array([[131, 114, 111, 139, 142, 156, 157, 141, 127, 123],
       [133, 113, 115, 143, 136, 152, 157, 136, 123, 122],
       [132, 115, 115, 137, 135, 148, 155, 139, 124, 127],
       [117, 145, 137, 127, 128, 115, 114, 122, 127, 143],
       [130, 114, 112, 142, 142, 157, 156, 139, 127, 121],
       [130, 114, 113, 144, 140, 156, 157, 138, 126, 121],
       [127, 147, 146, 136, 120, 110, 108, 112, 119, 133],
       [121, 148, 142, 125, 127, 112, 106, 119, 128, 137],
       [124, 119, 112, 135, 146, 156, 150, 141, 133, 125]]) -> 127

array([[102, 137, 137, 143, 126, 130, 128, 121, 132, 135, 126, 132, 121,
        129, 132],
       [130, 121, 137, 121, 130, 129, 127, 114, 130, 127, 123, 128, 128,
        128, 130],
       [129, 129, 127, 125, 112, 127, 131, 128, 131, 158, 142, 125, 135,
        130, 132],
       [129, 132, 129, 129, 125, 123, 135, 128, 117, 143, 126, 124, 139,
        126, 125],
       [118, 132, 124, 119, 127, 121, 136, 108, 133, 127, 119, 132, 131,
        129, 125],
       [118, 133, 123, 119, 127, 122, 126, 130, 147, 114, 133, 141, 119,
        129, 128],
       [123, 130, 129, 132, 129, 130, 120, 141, 134, 130, 136, 134, 122,
        125, 131],
       [131, 125, 124, 125, 125, 128, 128, 126, 129, 137, 131, 128, 131,
        128, 130],
       [117, 122, 123, 133, 137, 132, 121, 115, 124, 138, 120, 132, 125,
        128, 133],
       [126, 134, 128, 123, 126, 121, 129, 139, 133, 129, 135, 136, 128,
        128, 126],
       [125, 141, 133, 133, 127, 120, 138, 141, 122, 115, 125, 127, 131,
        129, 120]]) -> 132

array([[131, 148, 107, 130, 122, 120, 126, 123, 116, 135, 116, 137, 116,
        134, 115],
       [135, 140, 119, 117, 114, 120, 126, 129, 114, 135, 126, 137, 117,
        134, 115],
       [131, 148, 110, 117, 122, 127, 133, 129, 103, 135, 126, 145, 116,
        134, 115],
       [131, 148, 103, 117, 122, 133, 135, 129, 103, 135, 126, 141, 116,
        134, 110],
       [127, 148, 125, 126, 122, 120, 126, 129, 103, 135, 126, 137, 116,
        134, 131],
       [124, 148, 125, 129, 122, 120, 126, 129, 103, 135, 126, 137, 116,
        134, 129],
       [131, 148,  99, 117, 122, 132, 135, 129, 103, 135, 126, 143, 116,
        134, 115],
       [129, 148, 127, 128, 122, 120, 126, 129, 103, 135, 126, 133, 116,
        134, 132],
       [134, 141, 119, 117, 117, 120, 126, 129, 111, 135, 126, 137, 118,
        134, 115]]) -> 115

array([[125, 129, 129, 122, 129, 140, 129, 132, 127, 126, 134, 135, 131,
        127, 131],
       [131, 129, 128, 122, 128, 139, 130, 126, 128, 126, 139, 128, 130,
        130, 131],
       [146, 129, 130, 129, 128, 141, 130, 128, 128, 127, 124, 126, 129,
        138, 127],
       [132, 130, 129, 130, 129, 147, 129, 126, 128, 129, 120, 121, 128,
        137, 127],
       [130, 126, 124, 131, 129, 136, 129, 129, 128, 126, 130, 139, 126,
        134, 132],
       [113, 125, 126, 123, 128, 132, 127, 128, 128, 129, 128, 137, 124,
        119, 132],
       [126, 129, 129, 122, 129, 139, 129, 131, 127, 126, 134, 136, 131,
        127, 132],
       [125, 125, 129, 128, 128, 118, 131, 137, 127, 126, 123, 149, 129,
        123, 127],
       [133, 129, 129, 119, 129, 136, 128, 129, 127, 125, 135, 140, 131,
        132, 133]]) -> 127

array([[143, 141, 123, 123, 110, 109, 119, 125, 136, 138, 146],
       [120, 116, 131, 141, 148, 145, 139, 133, 126, 123, 118],
       [117, 118, 139, 135, 147, 150, 135, 125, 123, 120, 110],
       [122, 118, 138, 140, 148, 144, 135, 130, 124, 122, 123],
       [143, 140, 123, 124, 112, 109, 120, 128, 136, 138, 148],
       [119, 118, 141, 138, 149, 148, 134, 127, 122, 120, 118],
       [140, 137, 135, 131, 126, 123, 122, 123, 123, 128, 144],
       [143, 142, 128, 120, 110, 110, 117, 122, 134, 136, 145],
       [124, 121, 123, 133, 135, 139, 137, 127, 133, 128, 110],
       [117, 116, 137, 138, 149, 150, 137, 127, 124, 120, 110]]) -> 110
---
[121 142 102 133 138 117 127] value 142

[[140 121 129 136 100]
 [117 132 114  99 127]
 [123 129 121 118 114]] value 121

[133 139  99 140] value 139

[106 119 149 139 102] value 119

[115 130 132 132 133 155 122] value 130

[[124 131 127 127 125 135 124]
 [135 132 111 124 142 127 153]
 [134 128 131 130 131 122 125]] value 131
